In the data rows, 128 means zero.
Here are some rows, each followed by its group. Rows of different groups can look alike.
[181 138  37 148 131 136 231 149 109  20 197 183 109  49 220 228 187 150
 133  60  38 110  85 163  85  42  82 113  77 177 173] 1
[157 118 133 128 152 148 136 128 115 122 119 146 131  96 177 140 108 106
 136 122  98 145 108 103 128 106 112 110 137 131 166] 2
[117 119 150 107 133 162  62 163 124 138  94 107 146 114 123  90  80 107
 113 145 128 153 193 101 106 140 144 161 180 115 168] 3
[ 95 229 122 147 126 101 143 159 100 150  76 125 106 127 120 168 174 153
  74 102  92 135 118 163 100 101 102 144 155 138 137] 4
[179 136  43 151 126 142 221 151 105  21 202 190  91  44 215 231 189 136
 150  59  18 102  99 163  69  38  78  85  85 164 176] 1
[176 122  87 150 180 112 130 117 179  82 192 185 124 129 110 195 159 203
 102  86 121  85 176 168  20 111  98  64  97 126 182] 5
[166 124 121 102 160  85  62 144 148 183 113 124 146 176  70 107 145 157
 137 111 197 115 136 107  87 164 112 128 117 102 138] 6
[176 129 154  82 144 113 129 123 119 125 109 111 113 159 109 141 124 135
 106 128 189 143 168 104 101 115 132 109 154 153 112] 5
[151 157 150 148 107  98 134 161 116 177 147  89 157 154  98 113 162 159
  54 159 135 115 126 156  90 171 155 170 144 106  98] 2
[133 203 127 164 148  37 139 109 152 144 142 108 130 193  73 133 208 202
  81 134 179 107 103 195 133 208 105 128  66 122  21] 3
[210  77 119 106 196 106 148 103 140  60 156 157 110  88 136 192 132 118
 130  99 101 118 123 137 117  96 109  93  76 147 122] 5
[192  49 168  87 164 136  94  75 166 143 139 131 120 131 108  46  99  70
 221 111 170 159 140 122 189  87 148  82 122 163 135] 5
[127 170 169 141 113  92 142 159 139 169 151  70 167 170 100  88 144 159
  30 173 132 115 110 109  70 183 138 178 146  92  80] 2
[ 99  95 163  89 113 167  92 121 124 152  62 109 140 126 134  44  74 104
 158 142 161 158 147  92 166 178 183 149 160 128 158] 7
[ 85 193 118 136 118  64  36 118 154 223  96 158 117 224  47 116 170 161
 133 152 203 140 153 166 140 183 139 155 114 118  34] 5
[ 99 153 185 143 113 136 155 191 100 195  90  67 128 127 117  64 108 123
  77 161  98 140  93 109  93 152 161 198 198  93 142] 8
[117 153  68 137  80 116 178 153 123 109 167 158 121 102 126 175 182 131
 128  89  96 104 109 148 128 116 121 106  81 151  88] 1
[102 109  63 150 122 169 138 180 112  63 127 176 123  62 178 171 120  93
 171 106 121 123 169 110 124 118 164 124 135 161 183] 1
[104 126 120 125 116 172 115 134 111 107 111 120 132  95 166 132 116  92
 157 111  95 138 126 102 140  75 138 134 161 155 167] 7
[138 166 135 177  96  60 162 130 130 178 190  82 128 199 101 137 188 194
  83 145 139  97  85 167 112 147  95 168  95  85  73] 6
[181  96 196 103 111  91  75  92 179 144  94 107 134 179  76  55 112 146
 111 146 188 107 214 106  66 165 137 128 140  72 141] 5
[137  96 112 130 141 167  98 137 127 118 126 113 111 100 144 144 106  86
 170 131  92 139 139 114 136  98 130 130 163 131 152] 2
[ 67 142  48 150 105 166 169 120 110  84 161 175 118  96 179 144 127 112
 193 111 117 140  95 127 178  91 157  97  82 168 158] 8
[108 118 191 100 147 158  95 160 121 177  46  82 142 133 123  82  70  89
 107 162 116 170 138  93 149 130 141 186 217 104 151] 4
[106 155 121 168 111  96 120 128 129 122 140 120 121 165  95 154 164 126
 103 127 149  85  90 152 141 181 106 107  83 122  47] 8
[ 86 127 158 119 127 151  77 146 136 177  91  87 132 158 114  89  94 123
 123 172 134 155 149  96 151 143 115 167 183 112 114] 3
[157  89 151 106 140 167 131 125 121 119 103 119 122  98 165 110 104  67
 157 130  93 141 125  88 160  87 153 124 184 146 161] 2
[154 110 157 109 253  46  96  77 139 180  77 133  56 253   0 154 107 170
 162 127 214 146 255 149 152 164  69 129 112  93 111] 6
[104 104 179 114 138 171  83 145 124 195  54  66 136 125 128  75  64  51
 137 160 109 178 137  96 174 120 135 178 233 105 157] 4
[126  96 187 109 130 153 108 145 120 167  87  82 124 129 127  87  93  98
 119 184 118 153 138  95 137 138 113 171 205 112 143] 4
[201  22  32  94 194 111 107 114 121  30 181 255  90  71 152 129 110 156
 212  84 189  91 180 155 110 149 193  26  58 121 159] 5
[190 118 179  92 160  21 137  50 166 144 122 143  87 226  22 133 153 178
 117 181 203 130 217 105 125 134  72 101 102  71  58] 6
[106 191 108 156 126 112 147 185  82 124  98 147 115  94 121 170 163 126
  88 106  66 149 150 161  81 117 103 167 155 137 150] 4
[121 189 107 160 133 103 140 115 116 121 110 150 113 136 136 207 191 150
 123  95 115 111 123 144 130 105  88  91 111 145 100] 1
[113 106  87 134 128 182 155 121 124  82 127 178 120  79 193 161 127 114
 181 114 102 114 128 100 168  85 143 101 115 159 167] 1
[140 145 138 135 115 112 154 133 124 133 144  97 140 127 131 119 146 138
 108 120 107 114  95 135 116 136 123 135 129 127 116] 8
[142  99 155 100 139 174 116 122 122 128  93 116 146  92 171  98 110  89
 155 131 116 139 123 115 154  93 148 140 173 149 160] 2
[116  88  97 104 128 180 126 119 123  96 130 130 125  69 170 108  71  79
 186 129 135 123 115 101 162 120 199 121 112 142 167] 4
[208  32 169  61 128 130  78 147 171 151 123  90 139 135 106  82  75 156
 159 132 178 163 138 114  61 129 154 116 134  96 157] 5
[133 137 125 142 121 103 162 129 131 117 174 130 118 148 131 134 153 162
 106 125 127 116 102 136 115 143 101 142  99 132 109] 6
[119 104 106 125 116 176 169  98 145  70 144 141 138  82 183 145 122  91
 182 100 113 119 105 119 157  83 156 102 107 193 172] 1
[127 169  87 162 102 124 160 104 117  71 153 151 112 101 130 175 171 154
 118  99 102 120 137 165 121 113 110 136 101 157 111] 1
[191  52 154  48 164 129  80 141 195 161 124 108 127 137  99 109  87 144
 161 108 179 121 187 105 113 154 139 138 134  69 147] 5
[164 170 115 188  45  28 207 116 127 187 221  81 122 158  64 125 244 209
  62 136 143  60  14 184 126 186 111 176  69  93  27] 3
[181 128  48 157 110 136 215 163 105  22 200 186 104  58 203 233 200 149
 131  59  25 104  82 183  80  42  68 132  73 144 177] 1
[ 95 105 121 116 124 171 123 120 114 106 132 160 135 101 145 134 104  97
 169 134 123 122 123 115 181 135 162  90 124 150 169] 7
[129 149 130 142 120 120 161 116 120 111 160 125 116 134 147 152 146 146
 114 129 128 107  87 129 124 136 108 146  85 121 115] 6
[204  84 166  87 167 118  98  78 164 158 101 115 122 131 119 123 132  95
 193 115 132 136 166 121 188  54 107  88 153 138 137] 5
[134 198 131 186 111  68 179 124 124 164 185 124 135 169  99 144 193 190
  76 142 106 109  70 175  81 162  86 143  88  90  76] 6
[122 115 140 112 116 123  97 173 108  86 111 138 120 125 108  96 111 127
 109 150 175 170 191 122  94 138 155 144 149 103 198] 3
[113 108  77 118 104 174 124 126 127  73 140 163 110  87 196 164 125  94
 184 104 103 101 129 126 160  86 135  75 123 182 188] 1
[118 159 139 154 121  88 122 121 152 147 165 135 128 144  99 132 159 155
 104 109 146 112 120 137 144 161 101 125  97  99  72] 6
[203 132 100 119 170 101  95 152 155  73 159 198 118 141 106 209 105 210
 166  89 109 123 241 155  51 131  94  65  73 139 161] 5
[178 154 104 196  69  37 199 110 129 144 226  76 132 165  97 148 222 194
  45 124 104  73  31 193  95 160 130 160  79  93  34] 6
[210 140 166  74 129  99 116 143 141 123 109 118 145 150 113 156 145 153
  84  83 129 105 174 134  77  87  95 108 129 134 130] 5
[124 114 110  98 146 114 141 174  97  99  99 146 129 119 115  98  99 122
 109 160 164 129 188 103 130 151 139 134 131 111 123] 3
[188  41 179  49 128 122  76 126 139 134 126  93 144 176  97  98 129 167
 136 121 171 105 182 109  86 154 124 130 155  70 123] 5
[162 127 181  86 131  63  87  84 196 127 142 142 118 194  21  98  76 189
 111 111 192 162 161 157  84 102 109 113  97 111  85] 6
[136 150 153 130 140 102 160 125 150 112 154 125 138 147 127 146 142 179
 122 134 129 129 116 135  89 101  87 138  96 111 128] 6
[ 64 135 174 101 138 137  47 153 139 183  26 120 138 180  75 100  56 136
  97 175 184 152 212  85 144 170 133 167 169 124 139] 1
[ 86 119 176  90 114 161  89 116 133 150  82  85 132 141 122  64  82  77
 156 162 155 143 130 114 150 133 183 142 168 126 149] 7
[190 108 159  86 147 119 119 107 119 143  99 120 134 118  95 114 124  99
 117 137 109 149 137 110 130 106 129 132 156 128 146] 5
[147  80 168 126 124 156 119  98 131 153 120 101 151 126 131  90 112  76
 160 125 109 141 121 129 163 107 149 150 158 150 126] 8
[105  97 183 103 131 169  82 121 126 199  38  61 127 117 127  69  64  48
 141 166 101 178 133  95 177 117 143 171 224 114 161] 4
[192 128 184  95 165  29 109 102 144 179 117 137  95 173  27 141 167 198
  68 161 208 154 169 126 112 115  83  98  84  99  64] 6
[178 129 168  68 153  96 109 129 147 129 126 116 123 169 104 139 129 123
  85 108 158 149 164  99 117 137 114 107 104 130 110] 5
[117 120 137 124 152 151 103 112 166 131 127 117 143 146 146 128 127  92
 168 144 129 143 126 120 146  81 120 100 128 147 154] 3
[ 99 179 108 189 105 139 197 120 105 141 153 124 140 105 180 167 157 110
 136 119  49 120  29 160 133  89 104 117 127 145 136] 7
[195  62 125 105 124 136 151  71 151 100 185 118 124  97 161 119 152 108
 170 118 109 116  76 132 166  91 128 104  93 147 119] 5
[115 129 137 122 130 153 112 145 103 131  79 139 122 115 135 124 107 110
 119 130 112 154 158 133 134 126 146 126 163 122 160] 3
[100 174 132 129  74 110 135 173 113 142 122  79 142 148  94  88 119 129
  47 156 140 100 124 136 102 203 176 175 153 146  87] 2
[102 119 197 111 149 119 112 112 128 188  92  99 126 164 100  99 124 113
 112 164 143 157 135 112 162 147 118 168 168  80 107] 4
[106 173  92 175 101 146 181 148  99 131 146 121 125  97 172 173 170 108
 136 118  46 123  71 152 130  89 115 131 127 153 142] 7
[157 116 136 136 150 154 137 128 109 110 127 145 133  93 171 146 112 107
 147 118  73 142 109 116 116 102 122 105 126 129 171] 2
[111 192 117 151 124 104 140 108 120 121 103 141 137 131 132 183 169 153
 125  96 102 110 131 158 133 120 106  86 105 148  99] 1
[135 113  84 146 133 152 111 137 157  75 173 159 115  99 159 162 106 117
 151 123 122 123 122 134 120 130 126 104 119 123 170] 3
[114 126 112 134 129 174 126 124 123 117 121 119 134 107 167 146 111  88
 161 117  86 134 120 126 137  68 114 121 150 158 153] 7
[139 180 143 166 104  62 165 135 127 140 195 105 128 173  87 149 175 188
  78 128 133 109  79 155  90 160  78 151  90  92  77] 6
[113 128 106 144 113 149 166 149 106 130 135 116 113  84 166 138 130 110
 141 123  75 147  96 137 137  94 120 138 151 129 174] 7
[144 136 125 164 125  98 143 121 109 112 182 132 124 121 140 160 156 157
 114 124 113  94  98 164 126 142 113 129  76 120  68] 6
[ 73 136 148 121 111 141  87 142 128 157  94  98 140 156 108  92  90 137
 103 146 169 140 170  98 107 165 122 167 166  96 130] 3
[136  85 153  95 136 170 111 125 121 118  95 115 133 114 164 112  96  86
 150 112 120 141 133 113 146 100 131 146 171 151 158] 2
[123 149  98 136 136 168 140 134 136  85 122 161 141  95 185 172 132  97
 160 104  74 123 132 142 133  75 131 104 137 160 178] 1
[ 45 190 194  67 215  94  76  53 175 228  52 163  70 240  36 124  74 149
 182 115 255 130 192 156 211 185 163  67 104 161 150] 5
[ 96  91 191  79 107 160  53 153 136 167  91  64 141 156 130  56  77 120
 103 193 158 153 188  74 144 148 112 186 191 100 114] 3
[214  98  94  91 144 113 162 106 126  84 152 187  87  91 135 174 147 155
 129  99  92 124 164 129  57  89  81  85  97 117 146] 5
[140  88 177 119 139 148 114 107 113 214  58  99 129 114 124  98  90  72
 149 152  79 186 123 119 174 128 117 160 217  89 160] 4
[116 123  75 111 134 174 133 134 127  69 155 187 118  83 176 155 118 100
 161  98 115 128 127 105 172 134 162  75 114 191 195] 1
[ 91 178  74 171 110 102 115 105 147 126 165 171 117 129 116 166 166 166
 113 146 152 129 124 153 121 119 122 102 101 135  96] 1
[132 130 139 100 110  50 122 108 180 241 197  84 148 248  34  71 130 195
  98 176 175  98 147 134  74 183 139 128  87 121  74] 6
Which 3 groups are nearest to each row below, nearest first, going by the average distance to the group's rows?
[120 171  76 174 110 112 142 122 110 105 163 140 122 114 130 196 187 138
 117 140 103 129 147 155 131 110  92 121  92 145  98] -> 1 8 7
[ 93 124  71 139 104 178 116 124 103 117 106 177 134  73 163 128  84  93
 183 131 108 156 146 118 154  93 141 140 142 143 158] -> 7 2 1
[ 98 158  81 134 101 108 127 112 132 106 143 168  99 123 118 171 164 164
  85 115 173  77 119 168 103 139 129 111 105 109  95] -> 6 8 1
[149 201 137 214 130  57 231 134 131 103 229 105 135 151 141 167 229 202
  54 114  83 100   0 179  57 115  40 152  54 101  64] -> 6 8 1
[116 134  94 147  99 152 171 159  91 109 142 130 119  87 169 146 145 113
 134 129  72 126  93 134 127  95 128 137 148 152 161] -> 7 2 1
Which 2 groups are nearest to each row below, nearest first, going by the distance to the centre of the group?
[151 212 120 192 139  86 212 130 131  88 188 128 129 136 150 207 208 192
  80 102  65  99  20 173  57  94  30 122  49 119  90] -> 6 1
[137 103 142 113 130 158 112 138 129 134  94 101 132 116 146 117 100  77
 133 118 105 144 143 109 146 115 122 126 157 144 153] -> 2 7
[105 189 164 163 224  45 110  86  90 137  57 210  79 184  48 124 127 203
 100 144 215 130 192 114 130 162  52  83  73  66  59] -> 6 5
Which 3 groups are nearest to each row below, nearest first, going by the distance to the group's nearest row?
[162 106  34 148 145 164 187 138  94  28 169 182 112  42 218 208 146 108
 180  54  54 130 109 147 126  81 107  93  79 161 177] -> 1 8 3
[182  32 133  89 140 156 116  23 174 121 137 157 149 104 150  73  89 122
 233  91 176 150 128  84 188 114 198  38 140 164 142] -> 5 4 7
[ 89  93 132  99 149 185 120 112 156 127  90 122 134 106 175  90  59  72
 188 159 141 122 101  95 197 132 169 125 137 159 153] -> 4 7 2
[136  89 137 114 144 163 100 138 123 123 104 127 143 104 158 114 115  79
 158 142  99 145 129 112 133 103 147 141 165 128 142] -> 2 7 8
[159 146  52 147 103 125 207 170 106  87 191 151 101  79 170 194 198 145
 124  75  42 112  94 166  97  49  86 143  97 148 136] -> 1 7 5
[233  45  40  53 172 149 103  64 109  21 220 238  97  41 159 145  85 106
 239  71 165 166 183 140 119 161 185  32  80 137 132] -> 5 1 3
[ 56 162 160 138 121 153 122 164 114 159 106  86 126 137 131  96  97 126
 105 141 116 140 117 119 100 134 118 187 167 122 146] -> 3 8 4
[196  49 147  83 134 150 120   1 167 124 165 157 156  84 156  88  72 107
 227  75 175 143 131 167 165 108 163  52  59 191 133] -> 5 1 4
[ 92 164  76 173 103 110 130 148 101 113 137 173 122 141 127 185 144 188
 103 112 139 135 154 180 130 130 112 100  92 137 132] -> 1 6 4
Which 3 groups are nearest to each row below, nearest first, going by the distance to the centre of the group?
[109 123 132 118 142 143 112 132 112 154  79 135 127 113 131 109 116  93
 138 116 103 158 137 118 152 114 137 142 176 112 150] -> 4 2 7
Which 2 groups are nearest to each row below, nearest first, going by the distance to the group's nearest row?
[114 119  95 133 129 169 152 117 113  80 146 181 128  81 183 145 127 101
 165 103 118 125 130 133 146  99 148  78 103 190 182] -> 1 8
[153 129 179  90 129 100  93 127 141 181 134 107 137 167  58 115 125 157
  78 142 136 113 154 121 133 176 110 136 131  82  77] -> 5 4
[110 142 152 143 109 122 146 136 127 152 146  94 127 128 146 102 129 129
 113 145  85 144  67 133 128 123 105 168 143 100 126] -> 8 6
[187 129 162 209 147  61  61  89 106 181  94  75 177 197  23 106 206 150
  67  91 195 104 136 161 162 230 135 110  95 107  11] -> 3 8
[ 90 113 101 137 131 168 121 144  97 112 110 143 150  77 153 117  99  86
 166 107 113 119 150 120 167 124 156 106 165 149 169] -> 7 2
[207  67 121 125 145 128 175  91 117  75 163 141 107 106 146 147 157 117
 155  92 110 118 107 131 110 124 128 116  87 138 102] -> 5 6
[120 136 101 136 134 141 144 114 120  74 167 165 114 109 161 171 155 167
 142  98 105 115 112 139 105 117 127  84 108 145 156] -> 3 1
Which 2 groups are nearest to each row below, nearest first, going by the average distance to the group's rows?
[108 152 125 134 143 103 137 131 135 138 153 107 115 159  97 153 159 163
 141 138 157 131 114 100 113 122 132 128  97 113 108] -> 6 8
